Families of rows that turns and mirrors carry onto each other, the same ones carrying the whole set onto itself: the rest of each named row's family, in list order:
5 families of 6 rows:
z_697: [ 39 -13  11  51  -2 -13  29 -10 -14  11 -13  15  11]
z_39: [  5 -19   3  31 -32 -12  -2   3 -19  22   4  24  16]
z_223: [ 16 -31  10  19 -26   2  36  39 -19  11 -17  24 -37]
z_133: [ 17 -29   6  21 -39   9  39  34 -15  11 -10  31 -31]
z_233: [ 37 -16   4  48  -6 -23  25   3 -32  11 -13  11  13]
z_13: [ 31  -8   3  49  -5 -18  40 -14 -11  13  -7  27  11]
z_162: [ 25 -30  38  20 -16  16  32  17  -3  14  16  47  -1]
z_667: [ 18 -45  16  29 -35  -6  34  41 -10  15 -12  27 -27]
z_414: [ 20 -28  34  18 -15  15  20  24  -6   7  14  48 -11]
z_645: [  7 -18  -5  19 -10 -19  30 -14 -34  31 -24  29 -16]
z_217: [ 26 -29  42  22 -14  -9  40  46 -18  32 -10  22   6]
z_675: [ 34 -26  37  11 -11  -2  50  31 -14  32 -22  12  -4]
z_64: [  2 -10   2  38 -20  -2   3   2 -16  23  11  29  17]
z_977: [ -2 -20   0  32 -34   0   5  -3 -17  23   4  27  11]
z_788: [ 32 -27  43  15   1   0  41  31  -8  25 -19  13  -2]
z_889: [ 26 -31  44  12 -14  -5  38  25   0  34 -27  28 -10]
z_211: [ 18 -30   7  28 -37  -2  42  43 -18  13  -8  28 -30]
z_159: [ 29 -16  16  33 -29   4  43  41 -13  10 -22  37 -29]
z_824: [ 10  -7  -4  36 -37 -19  10   5 -14  20   2  24  18]
z_358: [ 32  -7  10  49   6 -11  35  -4 -21  22 -12  11  13]
z_716: [ 39 -31  39  26 -20   4  26  19  -6  11   7  53 -17]
z_214: [ 16 -10  -4  23 -15 -12  34 -12 -37  33 -26  22 -17]
z_676: [ 14  -4  -6  24 -12 -12  19 -14 -28  18 -25  41 -13]
z_674: [ 22 -27  39  15  -8  -4  49  32  -5  36 -21  18   1]
z_649: [  5  -5 -12  26 -13 -12  29  -4 -36  33 -19  26 -19]
z_560: [ -5 -26   6  30 -14 -14   9  -3 -16  22  -5  27  23]
z_953: [  8 -30  34  20 -13  10  39  22  -5  20   3  60 -12]
z_892: [ 28 -19  36  23 -17  12  30  19  -3  14  14  56 -10]
z_317: [ 36 -18  16  50  -3  -9  31 -10 -20  18  -4  12  18]
z_682: [  7 -12  -4  18 -14 -28  36 -10 -32  37 -13  30  -3]

Which other rows belong to the same family as z_675? z_133, z_162, z_977, z_214, z_317
Which other rows belong to the same family as z_414? z_223, z_64, z_788, z_358, z_649
Which other rows belong to the same family as z_716? z_13, z_667, z_889, z_824, z_682

Families of rows that turns and mirrors carry onto each other, the same ones carrying the whole set onto itself: the rest of each named row's family, in list order:
8 families of 4 rows:
z_521: [-19 -19   0 -12  -8   4  23 -28   5   0  36 -11  23 -17 -10  26   9  17
  13   6 -11  40   1  26  -1 -27 -34 -17]
z_264: [ 27   5 -39 -27 -29  -1  25   7 -15  -7 -25 -14  -4   9  -8  -8  16   5
  40  15  -7 -10  -2  -8   8   2  -4  -3]
z_695: [-24 -22  -6 -10 -15   5  19 -30   4  -8  31 -11  27 -17 -10  26  12  13
  17   5  -6  39  -2  26 -10 -18 -29 -15]
z_585: [-21 -15   0 -12  -9  11  21 -33  -1  -4  28 -15  17 -15  -7  25   9  20
  16  -1 -10  39  -7  29 -10 -25 -22 -19]
z_825: [-17 -14  -3 -16 -15   2  23 -30   7  -6  27 -12  26 -14  -4  28   8  19
  14  -1 -10  40  -7  25 -11 -23 -36 -17]
z_601: [ 10  -6 -35 -27 -24 -21   8   6 -23  12 -16 -21   7  16   4  -1  -5  13
  23  26 -11   8  20   5  21  21 -21   4]
z_460: [ -8 -24  14 -20 -27  -1  29 -19  11  16  16  -5  27 -19 -21   2  -3  15
  25   5   6  17 -13  17  -2 -52  -3 -19]
z_344: [ 34  10 -42 -26 -22   1  26   7  -9  -5 -20 -15 -10  12  -6  -2  16   5
  35  17 -10  -8   1  -5  12  -9  -9  -5]
z_817: [ 11  -3 -34 -29 -25 -26  10   7 -19   8 -11 -19   6   9   7  -6   1  15
  30  22 -11  12  17   9  19  26 -19   7]
z_816: [ 29  13 -46 -23 -20   0  25   4 -13  -4 -24 -26  -4   6  -5  -1  15   8
  37  15  -4  -6  -2 -13  10  -3  -9 -10]
z_252: [ 26  11 -47 -18 -26   4  30   9 -12  -8 -18 -18  -9   8  -9  -6  19  13
  31  16  -9  -8   2  -8   8  -3 -14  -5]
z_247: [ 31   6 -43 -24 -28   3  30   7 -12  -3 -25 -16   1  10  -3  -4  15   9
  38  21  -4  -9   1  -7   7   1  -8 -10]
z_743: [  9   0 -34 -29 -23 -29   9   8 -24  12 -12 -24   8   8   1  -8  -5  18
  30  23  -6  11  20   4  25  17 -17   6]
z_352: [ -8 -23  13 -23 -19   0  29 -25   8   9  10 -11  30 -24 -31   3  -4  10
  26   9  10  18 -14  13  -2 -48  -5 -26]
z_987: [ -6 -23  18 -23 -24  -4  31 -22   8  11  12  -5  34 -17 -25   7  -3  14
  19  -1  12  18 -13  11   3 -48 -17 -23]
z_189: [ -5 -21  16 -17 -24  -3  32 -19   6  16  12 -11  33 -21 -21   8 -10  13
  19   8   9  24 -18  11   1 -49 -10 -24]
z_631: [ 13 -10 -32 -32 -23 -27   8   5 -24  17 -13 -20   4  13   7  -8  -5  16
  25  17  -2   7  19   2  18  20 -24   5]
z_671: [  0 -25   9 -18 -24   1  27 -23  14  10  10 -13  31 -20 -25   2  -9  13
  20   3  11  21 -12  11  -1 -49  -7 -27]
z_709: [ -4 -22  14 -17 -23  -3  28 -19  14  13  16  -8  24 -20 -22   5   1   9
  22   2  13  21 -16   9  -3 -54 -13 -19]
z_490: [ -3 -22  10 -20 -16  -5  31 -24  12  13  12 -10  26 -23 -27   7  -1  14
  26   2  12  21 -21  15  -8 -47  -9 -20]
z_646: [ 31   5 -45 -28 -19   5  29  11  -9  -4 -13 -19  -3  11  -2  -5  18   6
  36  17  -8  -9  -6 -11   8   6 -12  -5]
z_451: [ 17  -2 -31 -26 -25 -16   8   8 -25  10  -9 -22   9  17   6  -3  -5  17
  24  21 -11   9  21   2  22  22 -26   0]
z_779: [ -1 -21  15 -18 -20   7  30 -21   4  12  14  -9  28 -18 -29   9   0  14
  19   4  10  18 -14   8  -1 -53 -16 -23]
z_725: [-21 -19   3 -19  -9   2  19 -34  -5  -4  26 -17  19 -17  -9  23  12  17
  16   3  -3  41  -4  30  -9 -23 -32 -14]
z_796: [ 16  -1 -29 -27 -18 -27   5  11 -24  14 -11 -14   8  15   4  -1  -4  16
  28  22  -4  11  18   7  16  20 -26   7]
z_446: [-20 -20  -2 -15  -7   6  22 -29   1  -7  34 -19  30 -13  -9  28   9  14
  14   7  -7  37   0  24 -10 -20 -33 -19]
z_278: [ 12  -9 -31 -29 -20 -20  12  10 -27  13  -6 -18   7  15   1  -6   1  10
  20  27  -3   9  19   4  22  21 -23   9]
z_545: [ 31   9 -43 -21 -28   1  29  11  -5  -2 -17 -17   1   8  -5  -5  12   8
  35  16 -13 -11   0 -14  12  -2  -7  -8]
z_208: [-20 -19  -6 -16 -11   6  21 -31   3  -5  26 -12  28 -16  -6  25  21  14
  17   3 -12  40  -9  31  -6 -24 -27 -17]
z_336: [ 14   1 -27 -27 -22 -23   7  10 -21  12  -8 -13   8  14   8  -3  -3  15
  22  18  -9   8  23   3  23  20 -27   9]
z_374: [-14 -16  -5 -14 -11   1  17 -31   2  -1  33 -11  23 -18  -8  22  11  17
  10   0  -7  45  -5  28 -11 -27 -29 -12]
z_579: [ 33  14 -39 -25 -27   0  26   4  -9  -3 -19 -15  -8  10  -5  -4  15   9
  39  11  -7  -8  -6  -7   8  -1  -4  -1]

Which other rows belong to the same family as z_825? z_460, z_816, z_278
Which other rows belong to the same family as z_451? z_521, z_264, z_490
Which other rows belong to the same family as z_671? z_695, z_344, z_796
Which other rows belong to the same family as z_817? z_779, z_725, z_545
Which other rows belong to the same family as z_743? z_585, z_987, z_646
Which other rows belong to the same family as z_601? z_247, z_709, z_374

Families of rows that turns and mirrors carry onto each other, the same ones carrying the whole set onto itself: the rest of each named row's family, in list order:
4 families of 8 rows:
z_500: [17 19 22  4  4 14 13  0  1]
z_348: [ -9 -19  -5  30  25  15 -28  -8  -7]
z_978: [ -2 -15 -16  31   9  -4 -26 -14   4]
z_929: [ -9 -25   3  28  26  12 -25   2  -1]
z_51: [ -3 -23  -8  23   5  -5 -26 -14   1]
z_625: [  4   0   6 -17  13   6  18   0  -3]
z_653: [ -6  -4 -29  35  13   4 -11 -10   0]
z_604: [-12  -5 -16  39  31  17 -12   0  -3]
z_156: [28  5 21 19  3 23 17 -6 -3]
z_673: [ -2  -6 -26  36   7  -7  -7  -6   7]
z_443: [ 10   3  12 -15   9   5  17  10   5]
z_642: [ -7 -14 -16  36  30  13 -16   7   4]
z_125: [  9  11  10 -13   7   7  20   3  -2]
z_27: [ 18  -6   5 -10   1  16  19   4  -7]
z_134: [ -9  -9 -13  44  28  11  -4  10   5]
z_648: [29  5 22 11  2 26 11 -1  1]
z_876: [-11 -19  -4  24  28  11 -29   2  -4]
z_343: [  0  -7 -27  40  15   4 -14  -2   7]
z_440: [11 22 19  2 10 11 14  2  9]
z_45: [10 21 22  3  9  5 13 -9  3]
z_376: [28  2 19  6 -2 24 15  1 -5]
z_941: [  1  -5 -26  40   8  -1 -14  -7   4]
z_557: [32  2 18 12 -2 17 16  2  3]
z_38: [18 16 23  2  5  4 11  3  9]
z_543: [ -5 -16 -17  27   7   3 -26 -18  -3]
z_899: [ 24 -12   7  -5   4  16  20  11  -1]
z_188: [  8   5   3 -17   6   7  19   4   2]
z_554: [ -5 -10 -21  39  27  14 -11   9  -2]
z_570: [ -7 -20  -4  24  24   8 -30  -2   2]
z_998: [ 26 -12   6  -6   0  23  17   2  -3]
z_49: [ -4 -13  -9  26  10  -3 -31 -13  -1]
z_35: [ 22 -15   4  -1   5  24  23   2 -10]

Which other rows belong to the same family as z_642? z_500, z_978, z_125, z_27, z_343, z_376, z_570
Which other rows belong to the same family as z_941? z_648, z_876, z_440, z_188, z_554, z_998, z_49
Which other rows belong to the same family as z_35? z_929, z_51, z_625, z_156, z_673, z_134, z_45

Families of rows that turns and mirrors carry onto each other, the same ones carrying the whole set onto itself: the rest of each named row's family, in list order:
5 families of 8 rows:
z_698: [-17  14  -8 -26  34  -7  14  17]
z_742: [ -7   0 -28 -15   3  10 -20 -14]
z_160: [  7 -11   8  -4  38  16  17  15]
z_48: [  3 -14   5 -15  40  16  21   9]
z_624: [-38  -3 -10 -14  10  -2  14   1]
z_394: [  1 -27  -5  -5   2 -10 -19   0]
z_736: [-25   5 -23   2   9   1  11 -13]
z_82: [  8  -6   1 -10  38  11  27   5]
z_530: [-13   2 -24 -21  -5   4 -13 -11]
z_778: [-12   9 -12 -26  36   3  19  20]
z_457: [  6 -21  -8   0   7  -6 -22 -10]
z_410: [ 12 -11   3 -33  17  16   3  24]
z_198: [  7 -23  -9   3   9 -10 -20   1]
z_485: [ 11 -13   1 -14  38  12  22  16]
z_152: [ 14  -2  11 -30  14  19  -5  15]
z_918: [ 16  -8  13 -20  16  17  -6  21]
z_232: [27  3  2  0 12 -6 -9 11]
z_637: [-17   3 -20   9  17   2   0 -21]
z_268: [ 14 -12  11 -26  15  22   2  17]
z_901: [-18  13 -17 -24  34  -2  18  15]
z_912: [ 11 -23  -3  -2  10  -6 -22  -3]
z_195: [27  0  2 -1 14  5 -9 15]
z_487: [-19   2 -23   6   5   3   6 -18]
z_256: [-21   6 -23   5  12  10   7 -18]
z_421: [-36  -5  -5 -16  15  -2  19   7]
z_877: [ 10  -5  13 -24  20  21   2  23]
z_808: [-15   0 -24 -15   6   4 -21 -15]
z_291: [ 27   7  -1  -4  15  -4 -15   0]
z_349: [  6 -25  -2   6   9   1 -21   7]
z_794: [-11  -5 -22 -18   2  11 -26  -7]
z_869: [  0 -10  -1 -16  39  10  26  16]
z_222: [-20  -4 -25   9  14   8  13 -13]
z_235: [ 25   3  -2   1   9   2 -16  11]
z_774: [ -6  -2 -21 -11   4   2 -26 -14]
z_772: [-35 -13 -12 -16  19   0  15  16]
z_71: [ -9  19  -9 -17  38  -2  16  18]
z_820: [ 27   8  -5  -7  11  -2 -10  16]
z_346: [-39 -10  -3  -8  17  -6  11   4]
z_445: [-16  20 -10 -24  25  -5  21   9]
z_258: [-38  -4  -9 -14  14  -5  10  13]

Which other rows belong to the same family as z_808? z_485, z_901, z_912, z_487, z_421, z_877, z_235
Which other rows belong to the same family as z_198? z_698, z_742, z_48, z_232, z_268, z_256, z_258
Which other rows belong to the same family as z_457? z_624, z_736, z_778, z_918, z_195, z_869, z_774

